One turn moves each row of this set onto another row. After a few examples, where does it send each row asked below?
k973: [ -7  -2 -10 -26 -13  -8 -11 -17   6   8  10   4  21   7 -14 -20   5  -9
  11  -5  11  12   8  11  23   1  -3  -1   9   2   8  22 -29   9   8  -4
  16 -10   6   7   3  -4   4   1  -3 -24  -7  -6 -13   8 -21   7]
k446: [ -8   0   4  -3  -6  -1   9 -15   1   1   5 -14   4   3  21  -2  -5   6
  -8 -10   7  27  19 -11   8  -8  -4  -5  12  -5   7   8   6  16  10   1
  20  -4   9 -18 -11 -11  12 -13 -10   2 -14 -22  -2   0  -4 -14]
k798: [ -4   3 -10 -21 -12  -6   1   0  -6  -6  11 -20   5  12   3  12 -12 -13
 -11  -1   4  11  23   4  -5  -9 -14   5  31  -6  -7  19  -6  -2   2  12
 -10   1   8   7  -3  -4  13 -19  -4  -8   2  -5  -3   2  -9  -4]
k277: [ -9  -1   4  -3  -6  -1   9 -14   0   2   6 -15   4   2  19  -2  -2   6
  -8 -11   7  26  17 -10   8  -8  -4  -6  10  -4   7   7   7  18  12   1
  21  -6  11 -18 -12 -13  11 -13  -9   1 -17 -21  -4   0  -5 -16]
k372: [ -5   1  -9 -27 -14  -9 -10 -18   4   6   6   3  19  12 -14 -21   2 -10
  10  -5  10  13  10   9  23  -1  -4   1  12  -1   6  24 -29   7   3  -5
  13  -5   3   7   4   0   9   0  -5 -23  -1  -6 -12   8 -18  10]
k252: [  9  -3  -8  -1  -8 -13   2  -5  -3   2  15  -3  -9   3   5  -2 -26   9
 -13 -18  18  11  14  -7  19 -10  -2  -1   3  -1   1   3 -19   7 -11   6
   4 -19  17  -5  -5  -6  -9 -22  -3   0 -23 -16  -4  -7 -28 -17]
k211: [-15   1  -4 -25 -16 -11  -2 -20   6   8  10   3  17   4 -18 -15   9  -2
  11 -11   5  16   8  10  20   4  -5   0  10   1   7  23 -27  12  10  -5
  15 -10   5   6   0 -12   6   0   0 -25  -2  -8 -15  11 -16   9]
k394: [ 11  -2  -9  -2  -9 -12   3  -6  -4   0  11  -3 -12   7   6  -3 -28   8
 -12 -18  16  12  17 -10  19 -12  -4  -1   5  -1  -1   5 -19   5 -15   7
   3 -15  15  -6  -3  -3  -5 -22  -4   3 -19 -17  -3  -5 -27 -15]
k363: [-14   3  -5 -27 -15 -10   1 -21   4   6   7   2  16   8 -19 -16   9  -3
  10 -10   4  16   9   9  21   2  -5  -1  11   2   6  24 -26  12   6  -6
  14  -7   4   5   2  -9   9   2  -1 -24  -1  -9 -15  12 -15  10]
k278: [ -4  -1 -13 -23 -11   1  12   2 -10  -7  11 -23   5  17  -5  11  -6 -12
 -10   1   2   9  21   6  -2 -15 -13  -1  29  -3  -4  23  -3   6  -1  12
  -5  -3  13   1   2  -7  11 -17  -2  -7  -9  -5  -7   6  -8  -3]
k878: [ -8   1   4  -2  -7  -4   6 -15   2   1   5 -14   4   1  21  -3  -6   4
  -8 -11   7  27  19 -12   7  -8  -4  -4  13  -5   5   6   6  14  11   2
  18  -3   7 -16 -13 -11  14 -13 -10   2 -12 -22  -1  -2  -4 -15]
k754: [  9 -10 -18 -16 -14 -11   2 -10  16  -1  18   3   3  -1 -11  -1   2  -7
   2   1  -9   8  20  -6  19 -12  -4  -7  16  -1 -16  -9  -7  20  -5  12
  24  -7   9 -12   9 -14   4 -14 -10 -15 -20  -7 -12   9 -30 -17]
k501: [  4  -8 -18 -24 -20  11   4   0   0   7   7  -3  -6  10   5  13 -30   5
   1 -18   9   7  11 -13  13  -9  -2   5  26   1  -4  33  -2  -1   0   5
   9  -2   3  -3  -9   0  14 -15 -18 -12 -13  -8   2  18 -15 -18]
k910: [  3  -7 -15 -21 -20   7  -4   2   4  10  10  -2  -5   2   8  13 -33   5
   1 -20  11   7  11 -11  11  -4  -1   8  25   0  -5  29  -4  -4   6   5
   7  -2   2   2 -13  -1  11 -18 -19 -14 -13  -9   5  15 -17 -21]
k620: [ 10  -7 -13 -11 -17 -21 -12 -10  23   2  19   8   5 -10  -3   1  -6  -8
   3  -3  -7  11  20  -8  16  -7  -4   2  19  -4 -19 -14 -12  12   2  11
  19  -4   4  -3   1 -14   2 -17 -11 -15 -12  -8  -8   4 -31 -19]
k387: [ 12  -8 -19 -18 -15 -12   4 -13  13  -4  13   3   2   5 -11  -3  -1 -10
   2   2 -11  11  23 -10  19 -15  -6  -6  19  -3 -19  -6  -6  17 -11  11
  22  -1   4 -12  10  -8  10 -13 -12 -12 -14  -9  -9   9 -28 -14]
k640: [ 10  -2  -8   0 -10 -13   2  -6  -3   1  14  -3 -11   5   6  -2 -28   8
 -12 -18  17  12  16  -9  19 -11  -3   0   4  -1  -1   3 -19   5 -12   7
   2 -17  15  -5  -5  -4  -6 -22  -4   3 -19 -16  -2  -6 -28 -15]
k996: [ 11  -1 -10  -3  -8 -11   7  -6  -6  -1  13  -5 -11   9   4  -4 -26   8
 -13 -17  17  11  16 -10  20 -14  -4  -3   4   0   0   6 -18   7 -16   7
   4 -16  16  -8  -2  -3  -5 -22  -5   3 -21 -16  -4  -4 -27 -15]
k781: [-10  -5 -11 -19  -9   0   4   8  -3   1  23 -21  11   1  -3  16  -1  -8
  -8   0   6   4  14  15  -1  -6 -12  -1  22   0   2  14  -5   9  18  12
  -1 -15  20   4  -5 -18  -4 -19   1 -15 -19  -2 -11   2 -17 -10]
k661: [ -6   0  -7 -24 -14 -13 -17 -17   7   9   9   6  20   5 -10 -20   1 -10
  11  -7  11  12  10   9  22   2  -3   4  10  -1   6  22 -31   3   8  -5
  13  -7   2  11   0  -2   6  -1  -5 -24  -1  -6 -11   7 -20   9]
k90: [-13   3  -5 -26 -16 -13  -1 -22   4   5   6   2  15  10 -17 -17   6  -5
  10 -11   3  17  12   7  20   2  -7   1  13   1   4  25 -26   8   4  -6
  12  -5   1   6   1  -8  10   2  -2 -23   2  -9 -13  12 -13  11]
k215: [ -9  -1   5   0  -7  -4   6 -13   4   3   8 -13   5  -3  22  -1  -6   6
  -8 -11   8  27  17 -10   8  -6  -4  -2  12  -4   8   5   6  15  15   2
  19  -5   9 -16 -14 -12  10 -14 -10   0 -15 -21  -2  -3  -6 -16]
k567: [ -4   1  -8 -26 -15 -12 -13 -20   6   7   7   5  20   8 -11 -22   0 -11
  10  -6  11  14  11   8  21   1  -4   3  13  -1   6  24 -32   4   4  -5
  11  -5   0   8   3   0   8   0  -6 -22   1  -7 -11   8 -18  10]
k253: [  3 -10 -19 -25 -18  16  10   3  -2   7   9  -6  -4  10   1  12 -25   7
   2 -14   9   5   8 -10  15 -10  -1   0  22   4  -1  33   0   6   1   5
  13  -6   7  -7  -7  -3  11 -15 -16 -13 -22  -8  -1  20 -17 -20]
k990: [ 12  -6 -15 -12 -18 -21 -11 -13  20  -1  14   8   2  -5  -2  -1  -9 -10
   1  -2  -8  13  24 -11  16  -8  -4   4  22  -6 -21 -11 -11   9  -4  10
  16   2   1  -3   3  -9   9 -17 -13 -12  -6 -10  -5   4 -29 -16]
k43: [  0  -9 -13 -19 -19   7  -6   4   7  13  15  -1  -2  -5   9  17 -31   7
   2 -21  12   5   7  -8  11  -1   1   8  22   2  -3  25  -5  -1  14   6
   9  -7   5   2 -15  -7   5 -18 -17 -16 -18  -8   2  13 -21 -24]
k207: [-10  -2  -7 -16 -10  -8  -8   6   1   3  22 -18  10  -5   3  17  -6  -9
 -10  -4   7   7  17  12  -5  -1 -13   5  25  -4  -1  11  -8   2  20  12
  -6 -11  16  10 -10 -16  -2 -20  -1 -13 -11  -2  -7  -3 -16 -11]
k988: [ -6  -1  -8 -24 -14 -11 -16 -16   8  10  10   6  21   4 -11 -20   3  -9
  11  -7  11  12   8  11  22   3  -3   2   9   0   9  21 -31   7   9  -4
  14 -10   4   8   1  -4   3   1  -5 -24  -5  -5 -13   7 -20   7]
k357: [ -1 -13 -14 -21 -17  12   0   6   5  14  16  -3   0  -4   5  17 -25   8
   3 -18  12   3   6  -4  14  -3  -1   2  19   4   1  26  -4   5  15   6
  14 -11  10  -2 -12 -11   1 -17 -15 -18 -26  -6  -2  15 -23 -24]
k213: [ -8  -5 -13 -24  -9   5  13   6  -8  -4  17 -24   9  12  -6  13   1  -9
  -9   3   4   6  16  12   0 -12 -14  -5  23   0   1  19  -2  11   6  12
  -1 -11  19  -2   2 -12   2 -17   0 -12 -18  -3 -11   7 -13  -7]
k542: [-14   4  -2 -24 -17 -17  -8 -21   8   8   8   4  16   2 -13 -15   4  -5
  10 -12   6  17  10   7  19   6  -6   4  12   0   4  21 -29   7  10  -6
  11  -5   1  10  -2 -10   9   0  -1 -24   4  -8 -13   9 -16   9]
k770: [ 10  -3  -9  -3  -7 -10   7  -5  -5  -1  14  -5 -10   8   3  -3 -24   9
 -12 -16  17  11  15  -8  21 -13  -3  -4   3   0   0   4 -18  10 -15   7
   6 -19  17  -9  -1  -5  -7 -21  -3   2 -24 -16  -5  -4 -28 -15]
k49: [ -6  -1  -9 -27 -13  -8  -9 -18   4   7   9   3  21  10 -15 -21   4 -10
  11  -5  10  12   9  10  24  -1  -3  -2  10   1   7  25 -29   7   4  -5
  15  -7   4   5   4  -2   6   1  -4 -23  -6  -5 -13   9 -18   9]
k138: [ -9  -1   4  -2  -6  -2   7 -13   2   3   8 -14   6  -1  21   0  -3   6
  -8 -10   8  25  17 -10   8  -7  -3  -5  10  -4   8   4   6  17  14   0
  21  -7  10 -17 -12 -13  10 -14  -9   0 -17 -21  -3  -2  -7 -16]
k626: [ -7   2  -7 -16 -14 -11  -9   3   0  -1  16 -18   7   0   6  15 -14 -13
 -10  -4   6  10  21   7  -6  -4 -13  10  30  -6  -4  14  -9  -3  12  11
 -11  -3  10  12 -10 -10   6 -20  -3 -10   0  -4  -3  -1 -12  -7]
k794: [-13   4  -3 -25 -17 -16  -6 -22   5   7   7   4  15   5 -14 -17   4  -4
  10 -12   5  18  12   5  19   3  -6   3  13   0   4  23 -27   5   6  -6
  12  -5   0   8   0  -8  11   0  -3 -22   6 -10 -11  10 -13  11]
k400: [  8 -10 -16 -13 -15 -16  -5  -8  20   2  21   7   6  -8  -9   1   0  -8
   3  -1  -8   9  19  -4  18  -8  -4  -3  16  -2 -16 -14  -9  17   3  12
  23  -8   8  -7   4 -17  -1 -15  -9 -16 -19  -7 -11   5 -33 -20]
k881: [  9  -3  -9  -2  -7 -11   5  -5  -3   1  15  -4 -10   4   3  -3 -25  10
 -12 -17  17  11  15  -6  20 -12  -2  -3   2   0   2   4 -18   9 -11   8
   4 -19  18  -7  -4  -7 -11 -21  -4   2 -25 -15  -5  -5 -28 -15]
k50: [-15   2  -4 -24 -16 -15  -6 -19   7   9  11   4  17   1 -15 -15   7  -4
  10 -11   5  16   9  10  20   6  -4   2  10   2   6  21 -28   9  11  -6
  13  -8   3   9  -2 -12   6   0   0 -25   0  -9 -15   9 -17   8]
k273: [ 13  -5 -16 -16 -16 -18  -3 -14  15  -4  11   5  -1   3  -7  -4  -6 -11
   1   0 -10  13  24 -13  17 -14  -5   0  23  -6 -21  -7  -8  11 -11  10
  19   3   0  -7   7  -6  12 -15 -13 -11  -7 -10  -6   8 -26 -13]
k507: [ -8   1   5  -1  -6  -4   4 -16   3   2   6 -14   4  -1  23  -2  -6   5
  -8 -11   8  27  19 -11   7  -6  -3  -2  13  -5   6   5   5  13  14   1
  18  -4   7 -15 -14 -11  11 -14 -10   2 -12 -22  -1  -2  -5 -16]
k755: [  0 -13 -18 -24 -17  16   8   5   2  10  14  -5  -1   4   1  15 -23   8
   3 -16  10   4   6  -6  15  -7   0  -2  19   5   1  30   0   8   8   6
  14 -10  10  -6  -8  -7   4 -15 -15 -17 -29  -6  -3  19 -20 -22]

k567 turns into k661
k213 turns into k278
And these:
k754 turns into k387
k253 turns into k501
k211 turns into k363

One turn moves each row of this set onto another row. After a few examples, where does it send each row asked below?
k454: [  9  -8   3   2  -6  -6 -16   5  11   1  28  15 -12  11  -9 -30   4 -20
   7  -6]
k599: [ 10  -4   3  -7   0  -4 -19   8  11   2 -20  16  -7   8  -6 -16  23   0
   5  -2]
k652: [  9   0   0   6  -8  -4  -9   3   0  -7   9  22 -10  12 -13 -15  29 -25
  11  -1]
k608: [ 20   4  20   6  -8  -3  -8  23   9  -2   7  14  -7   3 -19 -17   2 -16
   6 -14]
k677: [  7   0   3 -21  -1  -4 -17  10  15  -3  -3  10  -9  10  -8   9   4  -2
   1 -27]
k959: [  3  -2   3   4  -8 -10 -21  12   4  -3  26  22  -8  18  -8 -20   0 -16
   6  -1]
k818: [  8   5   9  -4   2   2 -23  17  15   9 -17  10   0   2  -7 -18   8  -3
   6 -13]
k840: [ 12   6 -14 -15   6  -6  -4   7  -5   0   4  19   9   0 -11  -7   2   6
  16  -8]
k503: [ 11  -8   1 -17   9  -1  -4  -1  17   6  -2   1  -4   2  -9  -6   8  -4
  -3 -21]
k23: [ -4   4   0 -19  -2 -14 -28  14   3   0   1  24  -8  15  -2  -1   9   1
   8 -26]
k524: [  4   2   2   9   3  -5  -2   0  10   1  -7   5 -13  10  -9 -22   5  12
  10  -7]
k924: [ 17   8  -2 -20   4  -9  -6   1 -11  -2  -2  26   1  -1 -12 -13   2   5
  16 -19]
k84: [ 21   6   4   2  -8  -6 -14   6   6   2  18  17  15  24  -5  -1   3  -5
  14  -8]
k165: [ 11   3  -4 -16   3  -8 -22   5   0   0  -6  12 -17   5  -1  -9  32  -5
   4  -2]
k733: [  6   3   7   1 -12  -7 -20   7   1 -11  18  23 -10  20 -13  -8  -6 -17
  -1  -4]
k757: [ -7  -1  -4 -14   6 -18 -21   7  -1   9   5  24  -2  10   0 -23  18  -1
   8 -20]
k539: [ 14  -1 -16 -15   6   0  -8  11   9   4   8  15   7   3  -6  -3   8   0
  27 -11]
k747: [ 20  10  -4   1 -11  -1  -8 -11  -1  -6   9  15  11  20 -13  -4   5  -6
   5 -10]
k27: [ 26   3   7  -3  -9 -12 -18  12   8   7  28  15   4  18  -3 -15   8  -2
  20 -18]
k815: [  2  -8  -3 -13  13  -9  -5  -2   7  13   3  10   0   2  -4 -26  17  -3
   2 -16]
k317: [ 18  -5  16  11  -5  -4  -4  10   9  -2   1  21  -4  11 -15 -17  16 -21
  10  -3]
k866: [  1  18   5  -1   5  -2 -18   6   8   3  10   1 -18  11   3   2   2  -8
  20 -23]
k235: [  4  13   8  -5   6 -15 -17   1  -3   0  11  12 -27  15   7  -6  16  -3
  20 -16]
k848: [  6  13  -7  -1 -11  -4 -16  13  -6 -10  20  15 -16   5 -15 -13  22 -22
   9 -10]
k282: [ 13  -1  10  -3 -12  -1 -15  -3   6 -12  15  15 -16  14 -16 -11  -5 -22
  -3 -11]
k633: [  1  11   2   8   4   4  -9   5  16   3   0  -3 -10   7  -7  -9  -4   2
  14 -18]
k805: [ 15  -7   7  -2  -8   0 -12  -4  11  -6  21  11 -17   9 -14 -24   1 -23
   2 -12]
k291: [  8  17   6 -12   6   1 -27  20   6  10  -2   3  -5  -5  -3 -13   7 -10
   5 -20]
k68: [ 28   4   2  -9 -13 -10 -15  -1   3   1  25  12  -7  10 -10 -28  12  -1
  16 -25]
k703: [  6   3   6   0   5 -17  -8  -3  -2  -1   1  14 -24  14   0 -20  18   9
  13  -6]
k903: [ 25   9  -5  -7 -15  -3  -9 -15  -3  -7  13  11  -2  11 -16 -21  10  -3
   6 -21]
k231: [ 22   3   4 -23   2  -7 -11   0   0   1  -2  26  -6   2  -7 -13   7  -3
  27 -28]
k584: [ 13  15   6  -1 -11  -4 -15  24   0  -7  19  10 -14  -1 -19 -13   5 -17
   6 -19]
k969: [ 10  15  -1 -20   7  -5 -26  12  -2   4   5   4 -16  -2   1  -7  22 -12
   4 -13]
k86: [ 20  -3  -4 -19   3  -1 -12   6  12   5   5  20  -2   4  -4  -7  11  -5
  35 -23]

k282 turns into k454
k524 turns into k235
k86 turns into k840
And these:
k652 turns into k584
k815 turns into k23
k84 turns into k903
k599 turns into k969

One turn moves each row of this set onto another row. After a few examples, where does it send each row asked below?
k223: [ 15   1   5  15  -6   6  -5  -5  13  -3   4 -18  -1  18  10 -10 -14  -9
 -11   4 -22]
k141: [ -5 -19   9  -6   5  -4   8   0   0  -8   0  -3   4   1   0   6  -1  13
  15   5 -10]
k904: [ -1 -17  13  -1   5   0  -2   1   5  -7   4  -1  23  -5  13   2  -2   4
   3  -9  -7]
k374: [  7 -15  12   8   9  -9  10   2  11   2  -3  -7   5  11 -11  -5  -6   8
   6  14 -15]
k637: [  6   2   5  -4  12   9  -2 -17   0   1  11  -9 -10  -5 -17   2 -11   2
  -1   5 -12]
k909: [ 11 -12  17  13   8  -5  -1   1  16   2   0  -6  24   3   1  -9  -7  -1
  -7   1 -12]
k275: [  3   0   5  -8  10  13  -7 -17  -3  -2  14  -6  -3 -11  -8   5  -8   2
  -1  -4  -8]
k698: [  9 -14  -1  10  -9   4  -7   9   5   1  -5  -9   2  10  -2   0 -15 -15
   6   9  21]
k998: [ -5 -19  -4  -6  10   3  -7 -10   0   2  -1 -28   5   9  16   1   1  -9
  17 -10   4]
k162: [  7 -15  -2   7  -9   4  -6   9   3   1  -6  -9  -1  10  -2   2 -14 -14
   8  10  21]
k675: [  7 -14  -1   9  -9   6  -8   9   3   0  -5  -9   3   8   1   2 -14 -16
   5   7  21]
k108: [  6  -2   4   5 -10  12 -11  -5   5 -10   9 -14   5   7  25  -1  -9  -9
  -7  -8 -17]
k714: [ -2  -5   0  -4 -10  10  -2  -6  -3 -15   6 -14 -11  10  18   6  -6   1
   6   0 -19]
k463: [  7  -2   0   6  -7   4   2  -6   5  -7   2 -18 -16  20   3  -3 -11  -1
   2  13 -24]
k488: [  5 -15  -1   5  12   2 -11  -9  10   8  -2 -30  16  10  15  -8  -4 -16
   5 -11   2]
k25: [  9 -13  -2   9  15  -3  -4  -9  13  12  -6 -33   4  20   0 -12  -6 -13
   8   2  -3]
k105: [  0 -18  -6  -2  13  -3   1  -9   2   5  -6 -31  -7  17   2  -2  -2  -5
  20   4  -2]
k883: [ 12   4   8   3  13  10  -6 -17   6   5  10  -9  -1  -5 -16  -5 -13  -3
  -9   3 -13]
k415: [  5 -15  -2   6  -9   5  -7   8   2  -1  -5  -8   1   8   0   3 -13 -14
   8   7  22]
k687: [  8   3   8  -1  11  13 -10 -17   3   1  14  -6   5 -11  -7  -1 -11  -4
  -9  -7  -8]

k223 turns into k463
k698 turns into k162
And these:
k488 turns into k25
k374 turns into k141
k687 turns into k883

